Turns in one plane each, and the order they were made in; the first pair answered:
turn R:
4.4,8.5,-7.7,4.9,1.7,22.9,36.2,-19.7,-14.9,-6.1,-1.1,-12.6,-25.1,-11.4,30.4,-3.3,6.9,2.6,-28.9,-10.4,3.6,-1.3 -> 0.3,-13.3,-7.5,-7.1,25.9,7.3,40.7,-1.7,10.0,-14.3,-9.5,-17.1,-20.2,7.4,10.9,14.7,6.9,6.0,6.2,25.1,23.1,-11.5
-14.1,-3.4,10.7,15.0,7.9,-21.9,-9.3,1.4,7.9,8.0,4.6,5.2,20.2,-13.8,-16.3,12.2,11.0,4.5,20.1,32.3,-13.7,-20.0 -> -10.9,12.3,8.1,22.0,-31.3,0.1,-6.7,-8.7,-19.2,2.8,16.4,1.3,4.3,-29.6,-8.4,5.9,8.1,-0.1,-21.2,-13.0,-25.2,-7.1
-1.7,-2.5,-10.2,6.7,-4.1,-2.9,16.4,1.5,3.0,-10.9,-6.8,-17.1,-10.8,-3.7,-16.1,4.3,-28.6,9.7,-3.1,-9.8,-0.8,5.3 -> -8.4,0.0,-2.8,7.1,16.9,-11.8,5.8,-5.7,13.0,9.2,-9.6,-7.9,3.0,-5.7,1.4,-9.8,-22.6,14.3,14.2,13.5,-12.3,-0.5
3.1,-17.0,-7.1,0.0,22.5,4.5,17.6,-12.0,-11.6,8.6,11.7,-1.7,6.0,12.0,4.3,6.7,8.6,19.9,13.4,29.7,2.7,-14.6 -> 5.7,-1.0,-9.5,7.3,-0.1,19.1,15.5,-22.0,-30.6,9.3,18.3,-3.2,-1.2,-1.1,12.9,-3.1,7.4,14.2,-15.7,-1.3,-11.6,-5.7
turn T:
17.9,16.4,6.4,28.5,14.2,-3.3,-9.5,12.0,-14.9,17.0,-5.2,-8.8,-6.8,-11.3,-1.5,16.1,1.5,21.7,6.1,2.1,-5.1,8.8 -> 17.8,18.3,6.5,27.6,7.8,-1.5,-10.2,17.1,-13.3,18.0,-8.5,-7.4,-7.5,-6.3,-3.1,19.0,1.3,20.4,6.5,1.0,-3.9,7.4
1.6,16.8,1.8,0.8,-41.3,5.3,-16.7,11.2,-25.9,0.9,6.8,4.4,9.3,8.7,9.7,-10.6,10.0,2.6,-9.4,-20.8,24.0,-10.9 -> 2.7,9.0,12.0,5.3,-15.6,-0.3,-10.3,-12.9,-23.3,1.5,20.0,-3.0,16.2,-5.9,42.1,-25.8,11.3,3.4,-8.7,-8.0,7.1,-4.7
-11.6,19.7,2.6,26.0,2.4,-17.7,-4.5,8.2,-6.3,38.6,-5.8,4.2,14.7,-41.5,13.7,-26.9,0.6,16.6,-10.4,-13.5,-23.7,7.3 -> -6.3,13.8,-6.3,31.3,0.0,-16.6,10.6,11.9,-6.2,18.6,-2.4,-8.6,-1.0,-42.0,-9.5,-14.3,-19.0,17.6,-17.0,-23.0,-22.6,15.5
turn A:
-5.5,-9.0,6.1,2.9,11.6,-10.9,12.1,-17.3,2.0,3.9,9.1,-10.0,-9.2,-2.2,16.7,-22.5,-13.5,7.6,-4.7,19.4,-15.1,7.5 -> -7.4,-4.1,7.4,1.4,11.7,-10.9,3.7,-13.1,5.9,12.7,5.1,-6.4,-3.7,1.0,18.0,-22.3,-9.7,5.9,-1.9,25.5,-19.4,2.6
4.0,-11.4,0.0,10.6,7.1,-0.9,-0.3,10.8,-2.4,-5.1,5.7,3.7,-7.1,8.0,-22.3,4.4,-7.9,6.3,15.4,2.6,2.2,3.8 -> 8.1,-3.3,2.3,16.3,-4.4,6.1,0.9,1.5,-12.6,-3.9,11.9,0.4,-9.3,-1.0,-11.9,-3.7,-10.7,2.9,-2.6,-13.3,-6.7,13.0
4.3,5.4,2.9,6.9,-13.4,21.6,-3.2,-1.2,-5.0,4.9,-9.1,3.9,6.4,-2.7,13.4,-2.3,17.3,-7.7,-16.8,-8.7,-6.5,7.3 -> 1.5,-1.0,1.3,-1.6,-2.1,10.5,-9.5,12.0,8.4,5.0,-16.2,5.3,10.4,10.7,-0.8,11.7,22.5,-4.0,7.3,14.8,4.7,-2.7
1.6,12.4,2.3,11.5,-8.7,-10.8,-12.6,-21.2,-18.4,20.5,1.5,-3.4,17.3,-21.0,44.9,-24.3,4.4,-9.6,-14.1,-2.6,-17.3,9.1 -> -1.5,-8.7,-1.8,-6.9,18.2,-31.7,-12.9,4.6,12.7,20.3,-11.3,-1.4,23.6,0.3,16.3,-0.7,4.5,-7.3,30.0,41.7,5.0,-9.0
turn C:
12.6,-6.4,-13.1,-2.3,6.2,-3.7,18.7,-9.8,12.6,12.2,6.9,-10.2,-11.1,-2.0,11.6,-1.1,-9.1,0.8,-3.3,-18.2,1.9,15.0 -> 11.9,-5.6,-11.9,-2.4,4.6,-6.6,19.6,-11.7,10.2,10.7,5.9,-7.7,-13.9,-4.9,11.4,0.5,-12.9,0.6,-2.4,-17.6,-1.0,14.9
-1.1,11.1,-9.8,-9.0,-19.2,-3.1,-23.3,18.3,-3.8,27.8,-12.5,14.0,13.7,12.1,-21.4,15.3,13.4,-0.5,2.7,12.4,1.4,-9.1 -> 2.5,5.8,-3.8,-14.9,-21.0,2.7,-22.7,16.3,-3.7,21.1,-9.6,14.9,15.3,14.9,-7.1,16.6,28.5,-7.2,-1.2,8.5,12.3,-10.8
20.1,-15.5,7.1,14.6,-2.7,23.1,29.7,12.3,-12.5,1.5,-6.1,-24.7,-11.9,-7.6,4.6,10.7,4.7,7.1,-15.2,-26.5,41.1,25.8 -> 18.9,-29.2,14.2,11.4,21.9,11.6,37.9,5.8,-0.5,-0.3,-4.4,-28.0,-6.5,-10.4,12.8,7.5,6.0,10.6,2.7,-0.4,37.8,25.7
Now pairs of rows:
Each pair is 2 to 3 turns apart.
15.2,-20.2,-1.6,-3.4,-1.2,14.6,20.8,-13.6,14.7,-14.4,-10.3,-8.1,2.2,3.1,25.9,16.6,-16.0,5.5,13.4,11.1,18.6,-4.5 -> 10.9,10.0,-16.3,9.0,-35.6,23.1,5.9,-1.6,-0.5,3.2,-21.6,4.5,-2.6,-0.7,-1.6,11.2,-30.0,8.8,-4.7,-8.7,1.5,-1.7 : C, A, T
-3.4,-29.3,13.2,-6.4,17.4,-18.0,-14.6,6.7,16.1,23.1,-10.4,4.5,23.9,25.1,30.7,-0.8,46.8,-7.4,15.7,19.7,39.6,-4.4 -> 1.7,-39.0,13.2,-8.9,15.8,-12.9,1.6,0.0,12.0,0.8,-1.6,-8.2,14.9,25.1,40.1,1.9,46.1,-11.9,7.1,6.5,47.4,1.2 : R, R, T
23.8,9.0,11.5,6.0,-19.4,15.8,9.2,-10.4,-13.9,-2.6,28.7,2.1,15.1,-16.6,-11.8,-18.7,-7.1,1.4,-19.2,-27.5,-12.6,-9.5 -> 20.3,-8.5,9.0,-10.7,-1.3,-1.4,7.7,18.1,13.4,-3.9,12.5,7.2,24.2,10.6,-43.1,7.1,0.1,0.1,17.6,6.4,17.3,-26.0 : T, R
1.0,-13.8,8.6,6.8,8.3,-11.7,4.8,-2.2,12.4,3.7,-5.6,-7.3,-3.6,0.2,11.9,5.9,-4.5,-7.9,19.7,19.8,-3.7,3.1 -> 6.0,-4.3,-1.4,9.1,-13.4,-5.2,7.4,10.3,4.4,-3.3,-10.0,-11.3,-13.9,3.2,-14.5,15.6,-16.2,-9.7,7.8,-3.1,-4.6,4.9 : T, C
-3.1,-7.4,9.1,-15.5,-10.1,-4.1,-15.0,34.7,-2.2,10.9,-11.7,12.4,4.3,17.7,-30.9,17.7,26.7,3.9,9.4,-3.7,15.4,-21.0 -> -2.0,7.1,15.0,-6.5,-26.2,13.6,-15.4,7.9,-23.6,12.1,-0.4,11.4,3.5,-2.4,4.5,-5.2,28.2,-1.5,-27.4,-35.5,-7.8,-7.0 : C, A, A
2.0,6.5,3.5,23.3,-10.0,10.8,-3.6,-20.3,-16.8,2.1,0.4,-7.5,-15.2,-21.9,6.0,-25.6,4.2,-2.8,-23.8,-9.1,-9.9,23.6 -> 0.1,-17.7,15.6,5.0,21.0,-10.1,-4.5,-10.6,14.0,1.0,-5.2,-0.3,1.9,0.0,12.0,-14.0,24.8,-2.4,15.7,35.5,16.6,7.5 : R, T, T
7.2,-14.8,0.4,-18.6,0.5,-1.0,8.6,-6.0,10.2,5.3,6.1,-2.8,-11.8,22.4,10.5,4.0,25.7,-8.6,3.3,-10.0,29.0,-12.6 -> 11.3,-16.0,0.2,-6.9,12.1,2.2,23.1,-26.3,4.5,1.8,19.6,-18.8,-20.2,7.5,18.3,-7.5,3.1,-3.2,-5.7,-18.1,5.9,1.4 : R, T
-5.1,4.8,-6.7,-6.0,-1.1,-3.5,-3.6,-3.4,10.5,19.2,-8.1,5.3,14.1,11.4,-9.4,0.8,13.6,-4.5,15.3,13.4,-12.0,-2.2 -> 4.4,-6.1,-3.5,-11.1,-12.5,3.0,8.8,-2.5,6.9,-3.1,0.5,-6.2,6.3,17.1,-0.6,10.8,24.4,-13.5,4.7,-5.4,9.6,-0.3 : R, C, R
-4.1,-0.3,-6.6,3.3,-7.7,18.7,6.9,-25.7,-34.7,-9.8,12.2,-28.9,-17.8,-30.8,9.9,-19.5,-16.1,-12.6,-40.6,-31.7,-21.1,20.1 -> -1.6,-22.8,11.2,-31.1,-9.7,20.0,-1.2,-11.0,-23.7,-20.5,5.1,-10.9,0.3,0.8,36.5,-1.5,41.3,-28.8,-26.2,-18.4,34.4,-1.3 : T, C
0.4,14.1,5.2,-9.4,-29.6,21.3,5.7,15.8,-2.3,-4.9,-1.1,23.1,-8.0,4.7,4.8,15.4,10.5,-6.4,-2.8,-16.8,34.4,-1.8 -> 5.3,14.3,5.4,5.8,-19.5,21.8,20.2,-8.3,-10.6,-10.8,14.2,7.1,-18.8,-13.1,16.6,3.0,-10.8,-2.8,-15.7,-26.5,9.5,15.7 : T, C, R
9.9,-11.7,-4.0,-0.4,-23.8,5.1,-3.1,0.5,-13.3,-15.2,-3.3,-2.5,-10.6,-9.9,-16.9,10.1,-13.1,-5.9,-9.0,-18.4,9.6,3.9 -> 9.9,-25.4,12.3,-9.2,-4.3,-0.2,-5.6,-9.0,-8.0,-14.9,1.9,2.9,4.1,-9.0,19.8,2.6,12.8,-11.1,0.1,-4.0,18.9,-1.9 : C, T, T
-1.9,-13.9,-41.2,-10.4,-23.7,2.3,-14.9,11.2,0.8,23.1,-22.0,3.7,0.3,6.7,-37.5,-3.6,-16.6,1.9,-2.0,-2.0,2.2,-1.9 -> 8.5,-33.8,-30.4,-21.4,-27.5,10.7,4.9,3.2,-3.8,-5.3,-7.6,-9.7,-5.8,13.0,-10.8,3.2,2.1,-7.4,-17.8,-23.3,26.5,1.8 : A, C
-12.7,-12.9,11.4,-15.4,24.3,-25.4,-7.2,20.6,7.2,-12.0,-14.0,-5.5,-4.2,29.6,-9.4,12.1,18.2,5.2,16.9,32.8,12.1,-3.0 -> -20.7,26.5,7.6,7.8,-1.6,-12.2,-29.0,-4.4,-19.0,24.5,-12.1,9.1,-0.9,-0.6,-2.2,-20.8,2.0,11.3,-13.7,8.8,-36.9,7.5 : C, R
3.7,-9.0,-13.8,14.0,12.0,-18.5,16.5,16.9,0.7,2.9,-7.1,13.2,-10.1,0.0,-31.2,-17.9,-21.4,-7.8,19.3,2.9,-25.7,16.8 -> -0.9,-2.5,-6.5,-3.7,-10.3,-11.7,-6.7,32.6,-1.6,17.0,-17.6,36.7,5.0,16.5,-16.7,-12.8,12.9,-13.5,20.9,0.7,0.0,5.0 : T, C, R
5.1,18.7,-18.8,1.2,-22.1,10.0,-0.1,8.9,-10.5,-5.0,-7.9,-8.1,-18.9,-3.2,-27.9,7.5,-20.1,4.4,-16.4,-19.9,-8.7,-3.9 -> 9.2,-21.0,11.4,-16.2,20.2,1.9,13.4,-8.1,5.4,-24.9,4.0,-11.0,-3.5,3.3,28.3,7.8,17.3,-5.4,2.5,9.2,20.4,-11.9 : C, C
-24.9,4.2,-8.7,7.2,28.0,-20.0,19.3,9.5,19.2,7.2,-3.7,-27.5,-1.1,-18.1,-30.8,-8.3,-39.8,5.9,-5.4,0.7,5.0,7.4 -> -16.8,-1.5,-0.1,-6.9,-10.4,6.6,16.4,8.9,1.6,-12.6,2.9,-20.1,-4.2,-6.9,6.8,-0.2,2.6,-12.6,-39.3,-39.4,39.7,4.7 : C, C
-0.7,19.2,5.3,12.5,8.2,-4.9,1.3,6.9,-11.6,2.6,-1.1,-17.1,-23.0,2.3,-14.3,0.7,-29.3,23.4,-16.6,-7.8,-14.3,19.2 -> -5.6,25.9,8.3,14.5,15.8,-9.7,-2.6,2.2,-10.3,13.8,-3.1,-10.6,-13.6,-1.4,0.0,-8.1,-23.1,23.9,-7.4,4.2,-22.7,16.8 : R, R
4.1,-2.8,1.3,-4.6,8.7,5.2,2.1,-15.2,-0.6,-2.6,7.8,1.9,5.5,-3.5,16.3,-7.3,10.6,-6.6,-12.8,-6.8,-4.0,5.8 -> 6.0,-10.9,-2.3,-5.2,11.8,1.5,10.2,-10.6,4.9,-14.3,10.7,-5.1,-5.4,2.3,4.7,0.7,-0.4,-7.6,-8.5,-6.5,2.7,5.1 : T, C
19.7,-2.3,-9.7,-21.5,-16.6,-2.9,-13.9,10.8,-15.7,10.5,10.6,25.1,8.3,12.9,2.1,1.2,10.3,-21.6,1.3,-12.6,15.7,-0.1 -> 16.1,-11.2,-6.8,-20.5,8.6,-16.4,-14.4,8.3,-2.2,16.6,8.1,24.4,14.6,14.2,4.3,-1.0,6.3,-19.1,20.4,9.4,12.7,-2.8 : R, C
-5.5,11.5,-10.6,2.4,27.2,10.1,-28.4,6.7,34.5,12.7,-8.2,-4.9,21.9,3.1,1.4,-5.2,48.1,9.9,12.1,23.6,28.3,-8.4 -> -9.1,36.0,-26.7,12.9,-0.8,17.1,-37.1,16.2,21.1,23.2,-18.8,0.3,10.4,-2.0,-30.3,-5.4,29.2,12.8,-3.0,3.8,13.1,-3.0 : C, C
-9.5,11.4,13.9,-32.6,25.2,-25.7,-31.4,4.7,31.5,38.0,-16.4,33.0,28.5,20.7,26.6,2.7,18.0,8.1,38.0,59.0,16.9,-9.3 -> 23.3,-9.1,-4.8,-5.3,15.7,-9.2,43.5,-23.8,4.6,-40.9,25.1,-41.3,-42.9,-9.0,-3.1,19.7,-55.3,3.8,-22.6,-15.9,-1.7,32.3 : T, A, R
4.5,6.0,-14.8,-7.7,-32.0,-4.3,17.5,11.6,3.7,16.8,-7.6,-9.6,3.5,6.0,-40.5,14.2,-9.8,8.8,-2.7,14.3,-9.8,-3.5 -> 6.9,-4.9,-9.0,-19.0,-25.2,-5.9,19.3,12.5,10.1,9.0,-7.8,-8.9,7.7,17.7,-31.7,18.4,2.3,6.4,8.0,24.7,5.3,-8.6 : R, C, A
-16.2,19.3,-0.2,18.9,22.4,-20.5,-1.1,-2.7,4.6,25.8,-7.3,4.3,11.6,-19.7,-2.1,-14.4,-32.9,10.8,18.9,22.2,-36.0,6.4 -> -11.1,13.9,-14.8,1.9,-10.5,-14.9,2.6,37.6,5.6,4.5,-19.4,1.1,-3.4,8.8,-45.0,24.5,-29.7,3.8,18.4,2.7,5.6,-3.1 : C, R
-12.9,1.7,24.2,-12.1,-6.7,13.2,4.5,2.3,-36.3,-17.3,4.6,-19.8,-7.1,10.9,-31.2,19.4,-1.6,-20.1,9.5,-18.6,36.9,-18.6 -> -28.5,11.7,27.6,6.0,34.7,-3.6,-6.3,-18.8,-29.0,13.9,5.3,-14.6,9.0,-9.1,-24.5,-6.6,-25.1,-5.6,28.7,18.1,-12.2,-12.4 : R, C, T
-12.9,12.0,-17.2,3.8,6.4,-7.1,-13.3,12.2,12.8,11.7,-13.2,-0.3,6.1,10.1,-16.5,-2.6,-2.6,10.6,27.7,20.6,0.2,-13.0 -> -17.6,16.8,-4.0,6.1,5.0,1.1,-16.9,-9.4,5.3,19.1,-4.7,4.3,14.9,-1.3,20.5,-23.7,10.0,5.8,13.3,13.3,-10.7,-5.1 : C, T
25.1,-38.7,14.5,-17.1,2.9,3.1,31.1,3.4,-6.1,-27.4,3.2,-0.5,-8.6,13.6,5.6,20.8,11.9,-0.5,5.0,-10.6,34.4,-6.7 -> 26.0,-38.4,18.6,-15.2,10.4,1.7,32.3,-3.9,-4.1,-27.0,6.1,-2.5,-9.7,4.6,15.8,14.1,12.5,-1.4,5.8,-3.5,26.9,-3.8 : T, T, T
-24.7,7.3,-8.4,0.0,-22.0,7.7,-15.1,26.6,1.8,19.8,-11.9,29.4,6.5,22.6,2.5,14.4,19.6,2.8,-4.4,12.4,3.1,-17.9 -> -20.5,-1.7,9.8,12.1,7.5,6.3,-1.5,-15.8,-2.5,14.5,11.5,13.3,8.4,-0.1,49.0,-12.5,13.6,4.6,-12.2,13.5,-24.2,-1.8 : R, T
9.5,5.8,1.4,-5.1,-21.8,15.1,-13.0,-8.2,-5.7,10.2,6.4,12.1,-8.3,2.7,10.2,5.0,23.7,-6.5,-17.4,-22.0,9.9,-8.1 -> 10.7,8.0,-3.4,10.4,-10.6,11.3,-2.5,-19.7,-7.6,7.2,15.6,-0.5,-18.0,-13.0,1.9,-1.2,-6.5,-1.0,-23.5,-24.1,-14.3,2.6 : C, C, R
0.6,1.7,7.1,-4.9,-4.0,8.7,-1.7,-18.0,-1.3,0.1,3.1,-2.8,0.0,-1.1,26.9,-14.7,10.6,0.9,-10.9,-12.4,2.4,0.3 -> -1.6,-2.7,9.5,-11.7,-1.4,6.0,-7.9,-7.9,5.3,-0.4,-1.6,1.7,5.5,7.9,23.4,-6.3,21.1,-2.0,-0.2,-1.8,12.9,-8.8 : R, T, R
-11.7,-17.3,-18.8,-8.8,2.8,-10.9,-16.0,-38.4,-3.8,6.5,-1.0,15.0,5.5,20.4,37.7,-19.1,17.5,-9.0,-1.9,-14.2,-5.7,1.1 -> -14.3,5.4,-33.4,2.2,-18.0,-6.5,-22.1,-30.8,-11.8,18.5,-6.7,17.0,-2.3,12.9,6.7,-18.2,-2.3,-4.1,-11.6,-25.5,-21.5,4.3 : C, C, C
-2.6,0.1,10.0,13.8,16.2,-3.3,12.3,-30.2,-3.2,0.1,14.3,-15.0,-3.4,14.4,13.5,-4.4,-16.3,-8.9,7.4,-3.8,-11.3,15.3 -> -2.5,4.6,9.5,-5.8,-15.0,5.4,-2.2,-5.2,-5.3,3.5,0.1,2.2,3.4,37.0,8.6,10.1,16.9,-16.1,7.0,-10.1,19.9,-0.4 : T, C, T
5.0,10.6,18.6,22.6,-2.8,9.6,-2.1,-38.9,-8.9,7.4,7.1,-7.5,15.5,-19.5,43.7,-24.3,-5.2,-8.4,-0.4,3.7,-14.8,4.4 -> 7.5,7.5,5.8,-4.4,-39.6,14.9,-11.3,11.2,-4.1,-4.7,-15.5,3.2,10.1,18.5,-1.4,19.9,18.9,-17.5,8.7,-6.1,42.3,-15.5 : R, T
-19.7,-8.2,18.5,-14.9,24.8,6.4,26.4,-15.9,1.5,0.4,13.7,-8.6,21.0,-2.3,35.3,-27.0,34.0,16.8,-3.0,-4.6,-12.6,10.4 -> -18.1,-18.8,16.0,-18.7,32.0,1.7,37.2,-9.0,8.9,-6.9,15.0,-14.6,18.6,4.2,24.8,-15.5,32.4,16.6,9.8,3.9,-3.6,11.3 : A, A
